(in the rows, 128 means zero)
Rotation paths and how fast each direction turns (degrees each step)
Each turn is a multiple of 5 degrees from 10 to 175, or 0.
Each row of a path follows its step; steps can be skipped.
Rotation 1:
step 0: [121 138 119 129 132 128 136 131 123 130 124 124 119 121 122 127 122 126
 139 133 128 137 119 127 118 132 141 129 133 127 143 129 128 136 123 130
 121 127 127 117 129 125 125 130 137 119 135 123 124 127 133 133 124 133
 123 122 129 122 124 123 126 127 129 132 122 131 130 125 125 121 125 132
 130 129]
step 2: [135 124 138 129 137 123 127 122 137 122 123 123 130 123 129 120 134 131
 120 130 132 125 134 118 133 129 122 132 124 134 125 130 129 139 127 131
 132 133 121 129 130 129 123 135 131 134 126 122 126 116 127 125 124 135
 135 137 132 130 134 133 123 128 126 133 138 125 144 127 127 122 124 120
 126 133]
step 4: [132 123 132 138 130 128 120 129 129 133 125 124 126 122 124 133 115 132
 135 123 121 139 120 132 132 117 128 129 127 129 134 124 126 129 134 128
 133 126 134 131 126 131 135 124 128 109 136 130 131 130 125 129 118 133
 126 131 129 131 115 124 136 133 131 131 131 135 122 135 127 125 124 128
 136 126]
step 10: [137 135 145 142 129 133 131 122 127 139 133 128 126 132 136 127 132 127
 125 125 127 138 131 128 140 128 130 133 128 130 132 131 135 138 130 123
 131 131 122 130 125 127 139 124 127 126 132 125 126 120 120 131 123 138
 133 137 133 129 124 135 131 129 132 128 125 125 137 132 125 132 126 118
 133 125]
step 12: [119 121 119 116 138 134 119 130 130 122 123 127 123 123 126 129 125 119
 135 129 130 135 126 130 128 130 124 122 123 128 140 130 130 128 129 123
 124 126 132 126 122 129 121 126 128 109 128 126 123 126 125 131 123 134
 120 127 125 122 120 122 132 130 132 138 137 128 123 122 126 129 123 127
 126 135]
step 13: [133 130 134 131 140 132 136 127 132 127 134 122 130 121 129 124 130 129
 131 128 130 133 121 119 125 121 136 128 138 141 131 136 128 129 127 127
 120 118 123 130 132 122 124 133 134 117 124 123 125 131 122 129 117 133
 126 126 136 122 125 126 119 123 119 130 135 125 140 132 132 128 122 126
 129 134]
step 14: [123 140 134 132 136 131 129 123 130 130 116 127 121 127 120 124 130 138
 132 124 132 127 133 127 126 135 131 138 136 133 128 116 129 130 133 135
 136 136 124 127 132 129 126 138 134 132 130 132 128 123 132 130 127 131
 130 131 135 131 124 133 112 132 125 125 127 125 137 126 129 128 124 116
 123 123]
step 20: [122 121 126 126 135 133 122 135 131 128 120 126 125 125 124 122 119 130
 135 136 134 130 112 124 129 127 135 133 134 126 129 120 119 134 128 133
 129 121 134 130 116 127 125 134 128 124 131 126 122 130 128 126 126 135
 124 129 127 122 119 132 122 128 128 133 131 124 135 119 126 112 124 122
 126 119]
step 22: [134 134 131 135 130 122 135 116 130 136 123 121 125 121 127 132 134 128
 132 132 125 126 133 128 130 132 124 125 123 128 139 128 126 138 132 126
 138 135 110 122 137 130 128 130 131 126 130 130 134 117 130 134 122 128
 131 130 138 129 130 123 123 129 133 125 128 129 136 131 123 124 122 127
 140 130]
Directions:
[128 129 127 126 126 128 126 126 127 130 128 129 127 127 127 130 128 127
 130 130 129 125 128 130 127 127 126 130 129 128 127 127 128 127 130 128
 130 127 125 128 130 128 129 127 129 126 126 129 126 128 130 126 128 127
 127 128 129 128 128 128 128 129 127 128 127 128 127 126 126 129 127 127
 127 126] : 135
[130 129 127 129 128 128 128 127 128 128 130 125 129 128 128 127 128 126
 126 127 129 127 129 129 128 127 130 127 127 129 128 126 127 127 126 126
 128 128 127 130 130 126 129 128 128 129 127 130 129 128 127 130 126 128
 127 128 128 128 128 128 127 131 126 127 129 127 130 126 129 128 128 127
 126 129] : 90
